Each row is where one point has got to under a steady rotation. How many ticks took it there?
The counts run from 0 to 333.
122  167  108  104  116  154  129  140  165  151  82  117  134  177  116  106  140  135  79  100  154  144  123  102  98  136  117  130  110  169  134  117  120  130  104  159  118  168  121  120  94  139  111  127  138  89  130  116  114  132  128  139  124  137  146  148 | 17
116  145  118  87  119  128  151  122  139  159  116  135  134  154  104  115  178  118  101  91  119  134  118  113  95  134  107  120  105  157  144  114  126  145  100  172  109  142  115  163  109  130  110  164  148  77  138  112  107  118  98  141  134  146  140  121 | 136
109  146  96  110  113  124  149  138  136  126  118  126  133  167  122  113  147  121  107  108  121  141  150  119  137  136  103  97  128  205  153  118  91  142  94  145  100  167  107  147  118  146  120  154  134  97  145  97  133  129  124  120  134  122  130  90 | 254
131  154  108  98  109  165  138  150  148  158  83  112  151  171  134  118  140  138  99  82  141  136  131  101  83  124  113  119  104  178  137  108  108  135  104  164  122  169  120  131  104  130  133  140  147  103  136  113  125  124  140  134  119  138  138  137 | 8
106  163  100  96  101  135  133  123  150  133  117  137  129  159  100  102  158  118  73  103  127  152  115  119  120  150  121  134  99  160  130  130  126  151  106  163  107  132  103  159  117  139  91  127  142  74  142  115  116  132  98  137  147  134  137  128 | 33
120  150  93  86  113  152  121  147  158  123  110  107  137  174  130  93  134  138  90  94  143  147  106  107  130  140  123  136  110  176  141  119  130  153  93  149  112  172  106  137  115  137  106  112  148  107  151  114  142  109  149  126  121  112  114  144 | 306
135  146  108  81  118  159  131  150  145  153  105  105  144  177  141  108  141  140  114  76  133  128  110  101  104  123  108  131  102  176  142  106  120  145  98  157  115  176  115  134  103  128  124  135  147  111  144  112  138  102  152  134  116  123  124  145 | 204
117  128  130  109  139  119  138  158  125  134  118  93  122  159  111  95  159  133  129  126  160  131  117  117  144  157  82  105  161  176  160  108  122  124  95  157  108  148  120  123  88  107  114  166  123  107  146  86  127  112  140  134  116  130  139  104 | 62
114  154  109  88  100  147  111  160  154  124  142  134  136  154  138  91  135  149  88  124  144  138  103  108  166  152  109  140  130  171  144  107  133  141  103  154  112  161  123  120  109  136  71  119  152  115  164  112  138  115  142  103  132  124  119  127 | 312
120  172  113  110  96  153  125  163  169  149  133  126  134  153  140  114  132  156  94  122  171  139  125  95  150  148  108  132  145  167  150  89  127  118  102  156  131  163  121  109  102  125  88  136  145  111  151  109  106  112  140  107  127  149  139  119 | 114
102  121  113  88  89  111  131  149  137  124  144  133  135  143  124  113  167  105  103  113  118  139  119  124  136  158  100  106  133  179  152  105  101  147  87  154  99  134  101  157  137  126  98  147  152  97  159  100  143  129  118  107  141  123  128  94 | 48
106  128  105  90  99  109  136  141  138  120  136  127  135  154  121  110  169  106  108  104  116  139  117  124  127  146  105  106  121  182  154  114  101  156  84  154  97  143  95  165  135  127  112  144  150  90  157  100  141  123  118  115  140  119  122  99 | 49
124  129  111  89  101  178  128  168  118  136  123  137  166  130  131  100  132  152  102  107  131  145  123  116  127  156  103  134  121  179  135  110  114  134  125  188  135  119  139  149  114  114  97  133  144  114  160  111  171  136  152  113  127  135  118  109 | 90
107  141  104  115  100  122  145  148  137  118  122  135  135  155  128  117  145  117  106  116  123  137  150  121  146  141  99  96  141  208  153  109  89  132  98  148  101  161  113  141  120  142  112  154  140  96  148  97  132  137  122  107  140  125  136  81 | 253
132  138  120  96  88  160  126  162  140  161  110  137  155  151  153  123  131  143  107  100  126  128  141  102  107  133  94  120  122  186  133  92  90  120  110  167  133  157  138  129  111  138  106  143  155  113  155  113  147  140  146  103  133  143  133  115 | 5
115  165  121  95  126  147  136  153  153  139  148  123  134  144  113  98  155  151  98  125  169  142  104  105  157  153  103  143  145  143  158  105  157  137  106  171  123  148  123  124  93  119  80  140  144  105  155  106  106  93  127  124  121  147  130  124 | 318
102  137  106  110  93  129  140  148  147  115  127  141  147  138  127  120  156  119  98  113  122  149  145  129  137  144  106  98  146  183  158  105  107  132  95  165  114  145  113  146  131  136  101  158  157  97  155  121  134  139  118  92  138  133  131  79 | 244
120  139  114  104  146  118  148  142  130  130  115  89  124  174  112  98  163  122  129  106  150  137  116  117  130  144  100  106  137  187  158  123  120  147  92  150  97  160  102  135  101  111  132  160  121  95  140  88  127  106  129  144  113  120  135  117 | 60
115  154  133  86  115  155  119  152  152  146  116  142  139  146  126  98  147  160  88  121  147  127  114  107  139  148  91  144  135  158  140  98  143  112  108  169  123  159  148  105  82  133  76  138  160  105  153  119  132  123  136  109  129  140  141  130 | 217
103  158  114  98  114  132  138  134  156  139  121  117  129  151  98  101  162  125  75  109  154  162  110  117  115  160  118  128  120  143  146  119  142  147  103  170  119  119  103  146  115  116  97  141  131  76  136  109  103  119  102  142  137  151  145  126 | 35
101  151  109  99  88  140  124  137  147  131  129  155  133  146  113  102  148  126  66  120  126  144  118  118  136  159  106  139  116  169  132  110  117  137  104  159  111  129  120  143  118  151  72  126  148  86  158  114  128  142  103  117  155  139  135  125 | 31
126  127  129  98  108  159  126  168  115  156  119  108  146  142  110  98  143  138  101  109  156  149  115  111  106  174  86  128  130  158  136  105  113  130  121  188  140  103  124  139  101  97  115  142  120  109  151  97  146  135  141  153  125  152  139  129 | 284
124  179  103  110  110  160  134  160  169  146  115  109  137  161  126  113  135  150  90  104  177  152  120  91  125  138  123  128  127  162  156  104  137  137  108  158  128  173  114  116  107  123  114  136  141  107  139  115  103  102  137  131  117  147  136  129 | 112
102  130  112  102  127  124  140  130  138  125  79  105  134  172  104  102  161  110  97  98  134  149  126  134  101  146  103  102  125  187  149  124  112  140  94  156  93  147  107  141  107  128  130  154  137  83  134  110  139  139  121  135  120  121  139  111 | 153
119  147  110  101  109  181  135  177  136  140  108  103  162  133  128  110  131  152  99  99  166  160  118  113  111  157  111  122  139  155  153  103  126  128  115  190  149  122  125  133  114  96  116  140  137  120  147  118  145  118  156  124  111  149  129  114 | 96
124  155  103  104  82  171  124  173  156  131  123  135  153  148  154  114  126  148  93  107  150  144  129  103  137  143  113  127  130  182  142  92  110  124  105  162  129  161  124  120  120  137  99  128  161  121  158  121  139  125  153  93  129  137  127  113 | 107
106  158  127  89  112  160  132  144  149  142  118  145  137  129  110  101  154  145  80  120  152  138  116  117  140  159  102  142  140  146  145  102  151  116  115  181  131  130  145  119  92  128  70  151  157  95  151  123  119  128  117  109  129  155  145  120 | 225
121  128  122  92  124  167  131  159  104  135  128  138  149  137  113  86  138  153  111  120  127  127  122  121  149  163  82  138  127  175  132  117  116  123  131  186  129  122  151  138  93  117  87  146  129  114  157  95  167  133  142  125  128  139  125  113 | 81
121  125  108  82  87  157  112  165  140  128  112  116  147  161  140  100  131  129  93  95  135  149  111  119  117  153  106  128  115  180  134  106  104  142  96  161  120  135  111  141  123  128  107  113  155  116  163  112  173  134  154  113  127  116  114  133 | 296
124  151  112  103  132  149  147  139  106  156  111  112  133  166  94  97  148  134  108  105  134  138  123  104  116  150  91  127  103  187  127  131  105  143  116  170  117  136  125  152  98  120  122  143  95  95  133  79  133  119  118  173  136  139  136  127 | 273
127  147  98  82  132  179  142  142  102  131  114  127  158  152  106  92  143  143  107  86  116  136  117  120  118  145  105  133  93  183  131  135  124  151  130  183  124  131  140  163  107  130  110  141  125  104  140  103  159  120  138  141  119  130  110  126 | 84
